(in the rows, 128 means zero)
Each path is a new rotation, seen through one point. The rows after it are directions, each followed by how far the rotation turns it, in degrees each step (0 if it stays put).
Each turn is a multiple of 5 degrees from 10 to 175, or 0.
Each row of a path follows its step; steps can be skipped.
Path 1:
step 0: [138 139 138 127 142 113 128 124 137 129 128 115 130 129 135 110 121 123
 132 133 138 122 133 123 115 128 116 115 128 132 127 122 143 134 127 131
 128 124]
step 1: [144 129 139 127 136 139 118 111 133 125 129 122 126 134 129 126 125 125
 123 135 134 116 125 119 131 125 117 132 118 114 117 118 138 130 115 137
 121 136]
step 2: [124 131 135 118 137 127 134 115 122 132 138 136 114 128 124 120 124 113
 137 133 120 123 130 132 122 141 131 130 124 125 112 124 137 141 113 136
 131 135]
step 3: [149 123 140 121 130 126 125 136 125 129 140 119 119 146 133 123 125 122
 136 125 119 123 146 132 136 140 133 123 121 127 123 125 124 139 120 128
 129 124]
step 4: [133 133 125 120 134 144 136 126 126 138 136 119 120 144 128 129 117 132
 139 132 123 122 130 132 137 121 117 125 129 126 125 134 126 131 120 147
 136 111]
step 5: [131 131 132 113 132 129 128 141 127 131 129 138 126 123 138 123 127 130
 139 125 133 121 126 130 120 124 113 108 128 123 125 125 128 142 109 133
 122 111]
step 6: [147 130 129 113 129 131 120 122 126 108 132 125 132 132 129 129 135 129
 132 129 128 120 134 129 111 121 119 116 125 120 115 142 128 123 123 140
 125 127]
step 7: [130 138 127 118 139 123 126 116 127 115 131 122 127 135 119 118 114 128
 131 129 131 118 125 121 108 118 134 123 127 126 125 129 137 147 124 129
 141 123]
step 8: [155 126 141 128 142 128 122 125 123 125 136 121 113 127 128 134 125 139
 125 121 128 126 115 128 124 130 130 126 126 119 122 118 138 143 120 125
 127 127]
step 9: [139 131 141 122 133 141 133 122 128 131 138 125 117 126 126 134 118 127
 147 135 115 112 123 133 118 132 134 134 139 135 115 126 135 123 125 132
 125 126]
step 10: [135 117 129 123 126 135 136 124 132 125 142 128 123 141 136 130 120 124
 141 128 126 116 135 125 122 135 141 113 135 128 138 119 123 137 111 125
 119 120]
step 11: [138 127 118 122 144 135 127 126 129 122 145 123 129 134 129 141 124 131
 145 128 127 136 130 129 125 140 120 125 131 117 139 138 129 130 123 146
 123 119]
Directions:
[126 122 130 131 128 133 127 127 128 130 126 129 129 124 129 126 125 125
 128 130 130 126 128 131 124 126 129 124 126 124 126 127 129 121 126 128
 125 126] | 85
[127 124 127 127 125 130 128 132 125 132 133 126 124 130 127 128 129 126
 132 126 125 127 126 124 133 131 132 128 128 131 128 128 131 124 124 128
 129 127] | 55
Path 2:
step 0: [125 133 129 115 115 136 120 123 113 122 130 134 135 136 140 124 128 125
 126 118 137 123 126 144 130 152 117 140 118 125 122 125 129 114 133 132
 133 126]
step 1: [137 122 144 137 122 132 138 139 123 127 120 117 133 125 120 113 131 118
 119 127 117 134 125 149 130 131 121 129 120 143 134 125 141 119 140 127
 129 134]
step 2: [126 129 125 120 111 117 140 147 113 131 130 124 133 129 132 146 114 130
 126 125 128 131 129 119 134 129 121 121 113 137 129 113 138 119 134 121
 127 119]
step 3: [132 130 137 115 118 133 132 132 125 119 122 129 129 122 118 114 122 131
 130 121 132 144 128 122 141 160 139 127 122 118 129 120 130 135 127 133
 127 128]
step 4: [114 120 129 131 110 131 127 130 113 124 134 124 144 128 132 122 131 132
 126 117 123 113 129 150 128 136 124 125 122 115 135 124 144 136 136 135
 123 126]
step 5: [138 129 144 126 123 135 131 135 127 125 127 131 117 119 135 138 118 127
 114 132 130 123 126 139 143 133 130 122 119 130 138 134 148 116 149 119
 129 135]
step 6: [121 128 131 115 126 118 126 146 122 129 136 112 141 119 122 133 126 118
 138 146 129 137 127 130 125 142 138 126 124 122 135 116 134 115 132 122
 125 123]
step 7: [124 133 130 127 118 122 119 140 111 109 128 133 123 117 121 123 142 134
 134 108 139 131 119 130 146 136 130 136 120 123 134 125 129 129 132 119
 129 123]
step 8: [127 123 125 123 133 136 122 126 127 126 128 133 132 140 121 125 126 123
 118 127 134 121 116 149 130 144 116 131 110 122 141 110 140 122 138 139
 129 130]
step 9: [129 113 145 130 121 123 130 144 125 125 139 127 126 130 138 125 120 124
 131 129 119 144 133 148 139 131 120 120 117 138 136 129 130 118 128 114
 130 129]
step 10: [139 135 130 118 123 127 145 143 110 118 131 135 136 128 119 129 125 114
 135 125 128 122 137 116 131 137 129 129 118 121 133 112 127 118 136 120
 127 123]
step 11: [127 113 124 123 123 120 125 137 127 114 125 132 133 118 119 116 126 130
 119 121 128 139 123 132 148 139 124 124 138 123 134 110 137 139 135 135
 113 123]
Directions:
[124 128 126 126 130 127 126 133 123 131 128 128 131 131 127 130 123 129
 127 131 124 125 129 128 127 127 124 132 130 123 127 128 127 128 129 132
 132 126] | 170
[125 130 130 121 129 128 127 127 129 129 130 128 126 129 132 131 124 129
 130 132 128 134 131 129 128 131 130 123 125 128 127 127 125 128 123 126
 131 128] | 110
[131 125 133 124 130 126 128 125 126 132 123 131 127 132 124 124 131 128
 130 135 130 129 128 127 127 130 129 127 130 127 129 127 131 126 130 133
 127 130] | 145
[130 130 129 126 130 127 125 125 128 127 127 127 128 131 130 129 129 124
 127 123 124 126 124 134 128 127 127 120 130 130 128 130 130 129 129 133
 132 130] | 95
[123 125 133 129 130 130 131 124 127 128 132 131 128 127 132 123 128 129
 123 129 131 126 124 130 124 129 125 129 125 128 129 131 126 131 131 129
 131 126] | 90
